Here are some points, each followed by its number:
[ 0.553 -1.582  0.274 -1.150  1.211  0.450  1.829  0.851  0.552 -0.787  0.753 -0.902  0.387 -1.602 -0.884  0.935] 0
[-1.216  0.967 -0.190  1.754 -2.325 -0.071 -2.242 -0.942  0.218  0.578 -2.882  2.126 -1.827  0.490 -0.634 -2.429] 1
[-0.138  0.076 -0.179 -0.593  1.148 -0.477  1.416  0.830 -0.194 -0.073  1.685  1.143  1.422  0.745 -1.041  0.671] 2
[-0.192  1.543 -2.856  0.565  0.308  0.144 -0.417  1.408  0.330  1.421 -1.968  1.191 -1.971 -0.585  1.039 -3.201] 3
[-0.525 -1.911  1.043  0.775  0.613  1.402  0.493  0.424  0.652 -0.923  1.187 -1.711  1.007  0.287 -1.004  2.367] 4
[ 1.108 -1.634  0.422 -2.120  1.437  0.190  2.854  1.330  0.695 -0.953  0.694 -0.889 -0.052 -2.486 -1.938  0.358] 5
[-0.784  1.428 -1.369  0.221 -0.232 -0.535 -0.475  0.510  0.882  0.100 -0.251 -0.979 -1.319  0.240  1.029 -1.450] 6
[ 0.384  0.172 -1.633 -0.589  0.880 -0.384  0.554  1.037  0.289 -0.158 -0.528 -0.032 -0.659 -0.189  2.716 -0.992] 7
[ 0.742  0.153  1.345 -0.238 -0.831 -1.325 -0.011 -0.470  0.447 -0.229  0.081 -0.113  0.209 -0.672 -1.569  1.020] 8
[ 0.081 -1.126 -0.112 -0.612  1.450  0.770  1.483  0.275 -0.108 -0.217  1.536 -0.538  1.275  0.158  0.813  1.703] 9
[-0.373 -1.770  1.028 -0.575  0.214  0.527  0.921 -0.209  0.078 -1.318  1.750 -1.277  1.604 -1.652 -0.990  1.349] 10
[ 0.579 -0.892  1.702  0.096  0.396  0.948  0.587 -1.018 -0.972 -0.584  1.369 -0.208  2.642  1.554 -2.538  2.106] 11
[-0.223  1.205 -1.565  1.471 -0.971  1.549 -3.718 -0.855 -0.765  1.292 -3.144  2.764 -1.174  3.319  2.037 -1.374] 12
[-0.599  0.672 -0.423 -0.441 -0.142 -0.262  0.837  0.312  0.009 -0.011  1.239 -0.048  0.444  1.276 -1.492 -0.275] 13
[ 0.168 -0.389  0.700 -0.880  0.537 -0.532  1.324 -0.002 -0.017 -0.425  0.046  0.051 -0.637 -1.046  0.143 -0.434] 14
[-0.581  1.822 -2.928  0.949 -0.385 -0.168 -0.659  1.562  0.976  1.493 -2.204  0.555 -2.380 -0.315  1.972 -2.404] 15
[ 0.386 -1.590  3.889 -0.388 -1.279  0.702 -1.297 -2.083 -1.135 -1.448  1.186  0.363  3.052  0.529 -2.471  3.184] 16
[ 0.782  0.485  0.027 -3.254  0.229 -0.926  3.253  1.585 -0.165 -0.759 -1.181  0.263 -1.843 -4.311 -2.789 -4.280] 17
[ 0.825 -0.241 -1.722 -1.641  1.782  0.225  2.582  2.553 -0.395 -1.047 -1.001 -0.789 -2.920 -4.065  0.656 -1.575] 18
[-0.069  0.727 -1.295  0.697 -0.101  0.403  0.375  0.120  0.358  0.773 -1.192  0.315 -1.271  0.637  0.898 -1.317] 19
[ 1.546 -0.040  0.946 -1.209  0.937  0.319  0.868 -0.358 -1.075  0.080  0.941  1.253 -0.179  0.079 -2.057 -1.851] 20
[-0.332 -0.198  2.397 -0.575 -0.765 -1.104 -1.171 -0.984  0.018 -1.257  0.285 -0.672  0.019 -1.057 -1.455  0.298] 21
[ 0.048 -0.424  0.768 -2.529  0.219 -2.352  2.774  1.557  0.148 -1.161 -0.567  0.018 -2.627 -3.343 -0.863 -3.451] 22
[-0.666 -0.695  1.693  1.543 -0.210  0.404 -1.828 -1.100  0.054 -0.544  1.789 -0.495  3.186  1.069  2.071  3.323] 23
[-0.886  1.143 -2.081  1.418 -1.163  0.188 -0.504  0.984  0.923  1.173  0.154 -0.978  0.108  0.889  0.303 -0.155] 24
[-0.132 -0.605 -0.837 -0.672  1.325 -1.153  0.585  0.592  0.567  0.793 -1.924  0.520 -1.782 -1.913  3.378 -1.937] 25
[ 0.616  0.102  1.262 -0.345 -0.685 -0.979  0.084 -0.659  0.132 -0.277 -0.138  0.115  0.216 -0.020 -1.163  0.733] 26
[-0.074  1.410 -2.891  0.753  0.484 -0.121  0.768  1.820  0.486  1.340 -1.499  0.214 -1.708  0.178  1.259 -2.304] 27
[-1.026  1.452 -0.922  0.449 -1.085 -0.976 -0.785  0.064  0.656  1.746  0.072  0.484 -0.841  2.220 -0.385 -0.978] 28
[-0.796  0.901 -1.270 -0.450 -0.680 -0.928  0.058  0.229  0.430  0.432 -1.588  0.098 -2.521 -0.632  0.406 -2.588] 29
[-0.352  0.598  0.666  0.670 -2.193 -1.060 -1.910  0.287  0.418 -0.218 -0.418  0.135 -0.705  0.108 -0.845 -0.518] 30
[-0.387 -1.583  0.883  0.818  0.404  1.527  0.039  0.282  0.293 -1.019  1.238 -1.415  1.086  0.067 -0.949  2.506] 31
[-0.674 -0.385  0.767  0.731  0.052  0.037 -0.975 -0.691  0.130 -0.142  1.296 -0.414  2.023  1.125  1.791  2.001] 32
[-0.902  0.915 -1.004 -1.203  0.288 -2.021  1.192  0.691  0.730 -0.194 -0.618  0.614 -1.884 -0.569  0.942 -3.618] 33
[ 0.206  0.596 -1.508  0.190  0.716 -0.051  0.975  0.638  0.623  1.042  0.575 -0.110  0.891  1.498 -0.055  0.004] 34
[-0.121  1.479 -3.680  1.116  0.936 -0.276  0.000  1.153  0.651  2.032 -1.585  0.043 -1.988 -0.213  2.171 -2.582] 35
[ 0.043 -1.610  1.951  0.118  0.086  0.761 -0.939 -0.493 -0.489 -1.430  0.121  0.353  0.992 -1.538  0.882  1.736] 36
[ 0.093 -0.599 -0.678  0.481  1.135  0.761  0.894  0.367  0.337 -0.228  1.538 -0.916  1.565  0.669  0.760  1.975] 37
[ 0.652 -0.002 -0.199 -0.013  1.006  0.693  0.326  0.310 -1.182  0.453 -0.746  1.213 -0.044  1.098 -0.591 -0.782] 38
[-0.431 -1.480  0.673  0.570  0.535  1.399  0.406  0.313  0.150 -0.641  1.046 -1.195  1.198  0.607 -0.891  2.138] 39
[-1.062  0.058  0.939 -0.111 -1.689 -0.623 -1.621 -0.117  0.229 -1.049 -1.557 -0.597 -1.694 -2.378 -0.345 -0.108] 40
[ 0.432 -0.646  1.693 -1.545  0.313  0.072 -0.486 -1.656 -1.650 -0.656  1.491 -0.120  3.153  1.830 -0.368  2.336] 41
[ 0.239 -0.701  1.182 -1.704  0.218 -0.268 -0.357 -1.357 -1.338 -0.830  1.499 -0.052  2.765  1.262 -0.257  2.062] 42
[ 0.368 -0.039  0.301 -0.575 -0.198 -1.811 -0.272 -0.527  0.331 -0.650 -0.608  0.305 -1.031 -0.066  0.931 -0.552] 43
[ 0.474  0.062  1.168 -0.266 -0.368 -0.920 -0.378 -0.696  0.343 -0.394 -0.548 -0.919 -0.144 -0.501 -0.870  0.051] 44
[ 1.241  0.059 -1.451  0.185  0.764 -0.059  0.557  0.891 -0.414  0.325 -0.679  0.086 -1.064 -0.076  1.844 -0.056] 45
[ 0.037  1.108 -0.796  0.103 -1.720 -1.466 -0.894  0.021  1.140  0.512 -0.754  0.396 -1.349 -0.964 -0.062 -1.378] 46
[-0.334  0.169 -1.302  0.686  0.547  0.608 -0.191  0.478  0.032  0.787 -1.176  0.233 -1.059 -0.243  3.736 -1.539] 47
[-0.080 -0.746  0.382 -1.673  0.888 -1.373  2.883  0.960  0.491 -1.418  2.314 -1.789 -0.661 -2.989  0.494 -0.912] 48
[-0.333  0.832 -1.287 -0.308 -0.114 -0.367  0.316  0.435 -0.145  0.659 -1.493  0.618 -1.883  0.153 -0.158 -2.378] 49
[ 0.751 -0.688 -0.268 -0.095  0.545  0.572  0.630  0.610 -1.029  0.315  0.949  0.126  1.097  1.571 -2.488  1.512] 50
[-0.512 -1.050  2.199  0.023 -1.068  0.038 -0.970 -1.555 -0.582 -1.156  1.755 -0.203  1.889 -0.001  0.307  1.642] 51
[ 0.509  0.447 -2.394 -0.777  1.328  0.186  1.938  2.521 -0.002 -0.155 -1.331 -0.342 -2.770 -2.748  0.952 -2.007] 52
[ 0.521 -0.623  1.008 -1.798  0.382 -0.241  0.478 -0.557 -0.558 -1.065  2.232 -1.258  2.615  0.532 -0.380  2.368] 53
[-1.191  0.716  2.436  1.782 -2.389 -1.313 -4.042 -2.159  0.403 -0.243 -1.406  1.009  0.054  1.994  1.241  0.407] 54
[ 0.462  0.395  0.169  1.210 -1.574  0.385 -0.860 -0.491 -0.062 -0.310  1.397 -0.111  0.694  1.170 -1.752  2.004] 55
New points follow, each followed by the number of its nearest point above.
[-0.121  1.438  0.270  1.069 -1.921 -0.768 -2.091 -1.238  0.049  0.756 -1.557  1.554 -1.182  1.300 -0.700 -2.324] 1
[ 0.986  0.189 -0.824 -0.909  0.851 -0.649  2.703  1.477  0.824 -0.834  1.347 -1.879 -0.088 -2.144 -0.250 -0.900] 48
[-0.118  0.398 -1.148  1.483 -0.219  1.187 -0.289 -0.330  0.144  0.904 -0.792  0.494 -0.754  1.173  1.112 -0.178] 19
[-0.305 -0.740  2.483 -0.200 -0.756  0.707 -0.621 -1.582 -0.768 -1.117  1.016 -0.032  1.451  0.225 -0.846  2.270] 51
[-0.923  0.334  2.032  1.003 -1.811 -1.126 -2.822 -1.658  0.423 -0.636 -0.975  0.642 -0.099  0.612  0.543  0.141] 54
[-0.202  0.560 -0.561 -0.541  1.325 -0.681  1.428  1.259 -0.073  0.156  1.470  2.626  1.021  0.590 -1.247  0.145] 2
[-0.231  0.778  1.067  0.159 -2.319 -0.844 -1.516 -0.118  0.483 -0.553 -0.114  0.184 -0.179  0.775 -1.331 -0.570] 30
[-1.121 -0.574  1.676 -0.420 -1.060 -0.405 -0.830 -1.394  0.407 -0.999  1.623 -0.936  1.873  0.390  0.252  2.853] 51
[ 0.522  0.545  1.168 -0.709 -0.186 -0.251  0.245 -1.558 -1.332 -0.108  0.196  0.538  1.347  1.051 -1.582 -0.347] 26
[-1.269  1.306 -0.735  0.503 -1.444 -0.850 -0.677 -0.095  0.605  1.942  0.138  0.411 -0.979  2.210 -0.886 -0.822] 28
[-0.035 -1.476  3.543 -1.067 -0.131 -0.393 -0.072 -1.463 -1.194 -2.089  1.076 -0.663  1.848 -0.525 -0.532  1.905] 51
[-0.542  0.729 -0.370 -0.506 -0.331 -0.156  0.936 -0.053 -0.060  0.625  1.854  0.266  1.148  2.386 -2.852  0.091] 13
[-0.539  0.617  1.436  1.000 -3.031 -1.001 -2.261 -0.080  0.648 -0.545  0.313 -0.330 -0.353  0.723 -1.456  0.126] 30
[ 1.092 -0.970 -0.433 -0.664  2.214  1.351  1.570  0.923 -0.482 -0.290  1.088 -0.914  0.873 -0.585  0.939  1.260] 9
[ 0.243 -0.182  1.183 -1.067 -1.026 -0.691  0.273 -0.627 -0.467 -0.428 -0.087  0.602  0.771  0.551 -0.120 -0.074] 26
[ 1.211 -0.131  0.135 -0.275  0.347  0.377 -0.285 -0.418 -1.108 -0.056 -1.746  1.365 -0.599  0.236  0.554 -1.563] 38
[-1.184  0.645 -1.084  1.376 -0.827  0.531 -1.711 -0.100  0.303  0.738 -1.918  0.357 -1.193 -0.512  1.027 -0.171] 19
[ 1.080  0.312 -0.235 -0.046  0.155  0.589 -0.209  0.106 -1.081  0.563 -1.741  1.500 -0.798  0.757 -0.228 -1.694] 38
[-0.227  0.607 -0.204 -0.851 -0.572 -0.550  0.936  0.007 -0.099  0.443  1.138  0.395  0.852  1.891 -1.994 -0.395] 13
[-0.675  0.492 -1.219  2.087 -0.031  0.693 -0.643  0.509  0.490  0.160 -0.302 -0.354 -0.458 -0.238  1.665  1.851] 24
[-0.152 -0.579  1.438 -1.591  0.494 -1.460  1.766 -0.443  0.410 -0.858 -0.282 -0.128 -1.033 -2.076  0.450 -0.994] 14
[-0.950  0.425  3.072 -1.304 -1.414 -1.737 -1.540 -2.076 -0.279 -0.745  0.004  0.762 -0.058  0.351 -0.961 -0.529] 21
[-0.251 -0.524 -1.345  0.514  1.160  0.785  0.145  0.618 -0.702  0.942  1.091 -0.945  1.505  1.189  1.672  1.785] 37
[ 0.086  0.648 -1.505  0.794  0.184  0.382  0.531  0.375  0.210  1.414  1.516 -0.337  0.050  0.159 -0.431  1.210] 34
[ 0.401 -0.073 -0.660  1.406  1.139  1.627 -1.114  0.359 -0.426  0.997 -0.374 -0.578  0.528  0.597  0.985  1.926] 37
[-0.221  0.755  0.913  0.786 -1.322 -0.246 -2.123 -0.791  0.307 -0.202 -2.094  1.029 -1.887 -0.237 -0.267 -2.151] 1
[-0.264 -0.894  1.229 -1.513  0.709 -0.387  0.372 -0.227 -0.394 -0.726  1.847 -1.065  1.998 -0.539 -0.058  1.725] 53
[-1.080  0.682  0.430  1.393 -2.402 -0.275 -2.362 -1.347 -0.059  0.033 -1.941  1.278 -1.174  0.423 -0.464 -1.197] 1
[ 1.112 -1.505  1.522 -0.263  0.059  0.463  0.138 -1.054  0.258 -1.401  1.319 -2.851  0.914 -2.392  0.439  2.447] 10
[-0.392 -0.817  0.871  0.825  0.577  0.437 -0.567 -0.448 -0.044 -0.363  1.130 -0.251  2.276  0.437  2.044  2.202] 32
[ 0.522 -0.174  0.376 -0.255  0.138 -1.222 -0.610 -0.597 -0.210 -0.501 -1.085  0.650 -0.958 -0.173  0.712 -0.804] 43
[ 0.206  0.059  0.450  1.053 -0.257  0.419 -0.387 -0.974  0.058  0.300  1.148 -0.883  1.029  0.476 -0.845  1.003] 55
[ 0.535 -0.618  0.079  0.011  0.355  0.379  0.301  0.113 -0.793 -0.123  0.458  0.203  0.820  0.954 -1.209  1.247] 50
[-1.358  0.721  0.619  1.166 -1.707  0.336 -3.120 -1.620 -0.488  0.084 -2.443  1.493 -0.744  0.125 -0.031 -0.048] 1
[-0.160  1.100 -2.168  1.392 -0.179  0.932  0.705  0.033  0.414  1.514 -1.139  0.810 -1.703  1.317  0.861 -1.471] 19
